Each row is where one point has got to under a steady rotation. How many ticks took it there?
The counts run from 0 to 1036.
[  3   4  24  20 -29  -3  -9 -21  14 -14 -29 -15  -3  22 -20  21   3   4
  16  16  -7 -39 -24  -2  22   5   5   6  -5  28  10  19  11] : 836
[ -5 -19  22   1 -23   9  20 -15 -15  22   4  17   0  21  -6 -48  -5 -10
  15 -38 -28  -7  19  21   0  -2  13   4  -2   1 -20  15  -3] : 998
[ 17 -12  22  15  -6  11  58 -22  11 -10  -3 -20   3   9  32 -10   1  -2
  20  -9  -4 -25  10  -7  10 -24   5   5  17  18   3  19 -11] : 155
[ 24  -9   8  29  18  -6  14  19  15  -1   7 -12   4 -13  -1   3  17   9
  34   5 -24 -17  24  12 -19  -5  -8  27  -7  29  21  -4 -23] : 792
[ 48 -11   2   2 -38 -19 -26  -1 -11  -2 -21  21 -13  26 -42 -15   5  -6
  -8  11 -10   5  11   0  12   8  -8  -2 -16   5  -7  11   3] : 460
[-15 -22  25  15 -16  12  39 -22  16 -10   2  -9   3   4  15  -7  -1 -11
  21 -12   7 -35   6  25  19  -1   3   8 -21  25   2  35  -2] : 304
[-18  19  -9   6 -29 -14  -7  22 -29   6 -11  -1   0  24 -41  14  12 -32
  -7  15  -9 -24 -13   6  -2  -6   8   5  11  -9  30  12   8] : 376
[ 36  -3   8  35  -6 -12 -16   4  10  13 -12   4   1   6 -13  -8   1  20
  33  -4 -27  -9  20   7 -20  -5 -19  17  -4  30  10 -16 -18] : 81
[ 36  -4  20   1 -39 -10  14 -15 -16   7 -19 -13   8  30  -3 -18  -6 -22
   1 -17 -14 -17  -6   5  -2 -18  17  -2  32   6  -1  15  10] : 752
[  7  22  21  -6   4  -9   8   5 -16   5  -8   1   8  -4 -23 -20  18 -12
  -2  -9 -60 -17  10  14  -9 -17  26   6  28  -7   9  11 -10] : 787
[ 49 -20  16   7  -7 -14  22   8  14   7  -6 -18   0  -1  -4  -7  -1  -7
   9  15 -28 -21  17  40 -25 -12  -4  13   1  19   4  24 -14] : 790
[-12  -8   2  10   1   9  35   6 -15  -8  -7  -9  -3   6  -9  -7  21  10
  24 -20 -27  -9   7 -42  26 -16   9   8  24  16  27 -20  -3] : 120
[ -6   6   1  43   0 -11 -17  21   1  13  -9  -7  -1  -4 -25  10  12   9
  37  -1 -22 -25   8  14 -17   1 -10  26 -10  30  24  -9  -8] : 972
[ 35  -1  22  26 -26 -11 -11  -8   7   6 -28 -21   1  18 -22   4  -1  16
  27   1 -28 -25 -13   3  -9  -7  -3  16  17  31   7  -7   3] : 260
[ 43  -7  36   8  -9  -4  11 -24  20   2 -13   6   4   8  -1 -22  -8  -2
   1   4 -29 -19  13  30 -14  -2   3   7   2  11 -16  28 -12] : 820
[ 15  18  -7  11   7  -8   9  17  -9   9   4  27  -5   8 -15 -27   9 -22
  -7  10 -28  -1  36  19 -20 -27   0   5  12 -14   8   6 -30] : 361
[-26  17   9   0  -4   7  37   1 -21   2  -5  -8   6  13  -4  -8  16 -21
   0 -15 -24 -21  -4 -18  10 -27  26   4  38  -9  28   5   2] : 899
[ 27   8  17  16 -44  -9 -13 -12 -21  25 -12  11   4  36 -12 -26 -15 -19
   1 -23 -11  -4   5  19 -16  -7   8  -2   6   1 -13  10  -1] : 572
[-21   6 -19  11   3  -9  10  39 -10  -2  18  10  -3   5 -22   5  16 -34
  -8  24  -3 -16  31  21 -10  -8  -4   2 -16  -7  30  27 -14] : 907
[ 12 -24  -6  15 -27   0  21   0 -25  15   8  19 -14  34   3 -36  -6 -11
  10 -35  10  10  26   1   5 -17  -9  -4  -1  -3  -2  -3  -8] : 714
[ 14 -14   0  18  -4   6  28   3   0 -17 -10 -13  -7  10  -1  -7  19  23
  35 -16 -15 -11   8 -40  23 -17  -2  12  18  25  26 -19  -8] : 119
[  4 -31  -8  18 -18 -10  35  19 -10  10  17  -7  -6  13   7  -3  -2 -22
  20 -14  18 -17  25  26 -11 -11 -15  16 -20  17  14  19  -9] : 19
[-32  29  15  15  -9   5  15  -9   2 -10 -21  -9   7  16 -18  12  18  -6
   8  12 -26 -40 -13 -17  19 -13  21   3  26   4  30   5   2] : 868
[ 28  -7  12   6 -44  -4  10  -1  -5  12 -28  -1 -16  38 -43 -15 -12  -3
   1  11 -25 -13  -8  18  -6 -13  -9   4  15   5   4   1   1] : 1036
[ 10  21   0  24 -10  -5 -24   4  -6  12 -20  26  -3  18 -48 -20  12  16
  11   2 -43   1  20  -7  -1  -6  -1   9  10   0  14 -24 -11] : 113
[ 17  -7  -9 -13  -6 -19  30  41 -23   1   6 -10  -3   5 -28   0  14 -28
  -7  13 -33 -16  11  21 -19 -16   2  11  18  -5  27  16 -10] : 758
[ 29 -34  10 -17 -18   0  36  -2 -19 -14  -2   3 -13  20  -7 -29  10 -11
   0 -25 -18   6  13 -18  27 -14  13  -2  10  -1  -6  10  -3] : 467
[ 41  17  20  23 -16 -13   5 -12   6  -1 -19 -25  12   8   6   6   4  -5
  13   5 -23 -31  -8  -3 -13 -17  14   9  40  19  14  10  -7] : 754
[-40   6 -28  27  -9  -2  -1  33 -17   5  13  24 -11  15 -26   2  16 -19
  13   7   8 -10  29   6   7  -5 -12   4 -22   0  30   4 -14] : 166
[-47  16  14  32 -10  13 -14 -25   2  -4  -9   9   6  11  -8   4  16   9
  26 -14   1 -24   1 -24  33   8   8   3 -16  17  12   1   4] : 486
[ 22  -2  -2  22 -42 -10   7  12 -10  28  -8  11 -13  31 -30 -19 -14 -17
   5   4  -5  -8   8  30 -27 -16 -13   8   8   2   2   2  -8] : 542
